(in the rows, 128 means zero)
One turn or mirror swaps these rows in pairs. Which row does each one swap with?
Kul: [134 145 122 114 151 126  98 124 102 155 126  84 128  87 120 110 131 135]
lir: [129 123 121 155 136 141 121 139 139 143 161 152 135 149 158 129 166 165]
sez: [131 138 117 151 132 145 117 148 125 141 161 142 123 163 140 116 169 169]
zapog: [164 154 139 122 130 130 128 122 131 145  92 105 117 167 115 119 102 120]
disa: [169 156 136 133 135 134 116 112 126 147  96 100 123 159 109 121 113 129]
Muges: [117 108 115 135 135  95 183 107 113 129 144 156 117 148 118 122 134 115]
lim: [105 117 101 110 100 101 141  94  95 126 125 132 156 121 116 102 126 132]
Lun: [157 159 156 121 124 125 129 119 122 147  84 103 128 151 102 120 119 130]
Viru: [116 103  98 139 133 101 172 103 116 112 152 144 115 145 118 136 141 117]
gev: [170 155 143 137 137 141 124 130 120 155 103 100 127 160 116 116 105 120]
Vaf: [128 147 127 117 161 123 104 129 107 139 134  88 113  79 109 107 128 140]
fozaf: [134 156 101  75 113 127 152 151 128 124 141 165 139 111 126 160 121 144]
Fuvul: [137 146 109  79 120 133 164 141 139 124 139 167 136 102 133 159 126 135]
Mibe: [102 129 127 150  89  96 136 164 145 141 130 149 126 106 133 150  99 164]
duv: [123 154 133 120 142 108  98 130 116 144 105  88 109  96 121  96 134 150]
rokov: [113 144 130 164 114 149 124 144 143  92 155 146 126 121 124 112  85 147]
puza: [181 155 141 132 127 124 136 120 121 140 102 102 139 158 102 121 117 122]
bera: [123 136 132 166 112 146 128 149 139  93 149 140 130 119 123 114  79 162]
Rap: [103 123 126 150 101  97 134 157 148 144 153 139  99 107 138 139  95 165]
mamap: [135 149 125 126 159 125 101 133 114 145 140  81 113  90 107 114 114 132]
Vora: [140 154 130 112 153 113 109 123 114 144 132  78 117  86 114 106 133 139]
kez: [116 129 133 162  92  89 135 166 145 141 151 129 124 117 144 139 101 164]
nidir: [117 129 124 151 143 136 120 145 123 129 160 144 127 165 151 132 163 169]
Nudar: [135 141 136 123 154 114 109 135 104 141 133  87 119  74 104 112 128 152]
muri: [123  97 117 132 131 100 183 102 117 134 137 156 109 147 119 134 126 122]
dusep: [112 108 114 126 149  99 177 102 124 115 132 157 109 136 120 126 129 108]
vos: [123 129 121 150 146 146 119 143 119 135 162 158 132 159 147 125 163 163]
romav: [135 142 102  75 118 128 143 148 116 122 145 175 143 113 121 157 119 138]
dag: [126 138 128 143 132 139 113 144 125 130 167 164 130 162 143 117 157 169]
Zag: [168 153 148 133 137 139 123 131 129 145  84 103 127 149 111 125 107 123]
Laku: [ 96 133 139 147  90 108 141 169 142 125 140 141 112 115 149 147  97 158]
gudo: [114 106 111 136 149  93 172 100 123 132 140 159 119 141 128 129 144 119]
Loka: [137 156 143 110 151 123 109 129 104 144 125  87 118  77 113 116 119 143]
Mip: [101 128 135 151 102  97 136 174 146 133 134 140 117 115 152 145  95 153]
sapi: [112 111 103 102 103 105 146  94  98 112 130 134 153 132 134 101 124 128]
Zon: [134 157 128 110 149 114 107 126 114 141 118  93 117  76 100 110 132 145]
bebo: [133 157 100  78 110 139 158 159 121 122 135 163 138 108 118 146 120 132]
ses: [130 149 102  75 120 123 157 152 124 113 138 157 134 114 124 171 120 141]
gifev: [114 141 131 151 102  95 146 165 154 142 150 145 118 108 143 148  92 160]
gel: [170 169 150 129 131 148 131 123 132 138  95 108 122 146 103 119 110 133]
gisin: [134 147 103  73 123 139 153 156 117 127 127 161 132 106 118 157 122 133]
Rizur: [122 133 112 154 133 148 117 150 120 136 158 150 134 155 139 110 170 161]
gotof: [125 110 107 134 142  88 181 107 124 112 150 143 115 141 118 129 141 119]
Kuz: [121 153 135 117 158 121  95 140 117 136 122  93 115  80 123 103 120 138]
Fum: [111 116 111 112  93 105 147 100  95 116 134 139 163 125 126 110 131 126]
notem: [180 151 134 134 144 135 143 132 113 142 106  97 126 140 101 124  97 116]
Kal: [116 114 111 138 145 104 180 104 119 125 162 150 109 147 127 118 131 116]
meb: [169 157 146 128 119 133 129 128 123 148  90 104 130 160 108 122 107 129]
lub: [121 125 126 152 142 148 124 137 129 141 167 145 133 159 138 126 170 167]
fes: [118 147 135 166 116 152 136 146 137 105 150 139 124 128 117 106  72 151]
zukib: [125 148 107  70 114 135 153 150 136 132 137 157 138 109 123 164 117 137]
baned: [100 131 123 156 100  96 133 170 149 139 147 146 113 107 136 139  92 159]

kez is swapped with dusep
disa is swapped with Loka
Kul is swapped with gel
muri is swapped with Rap
Viru is swapped with Laku

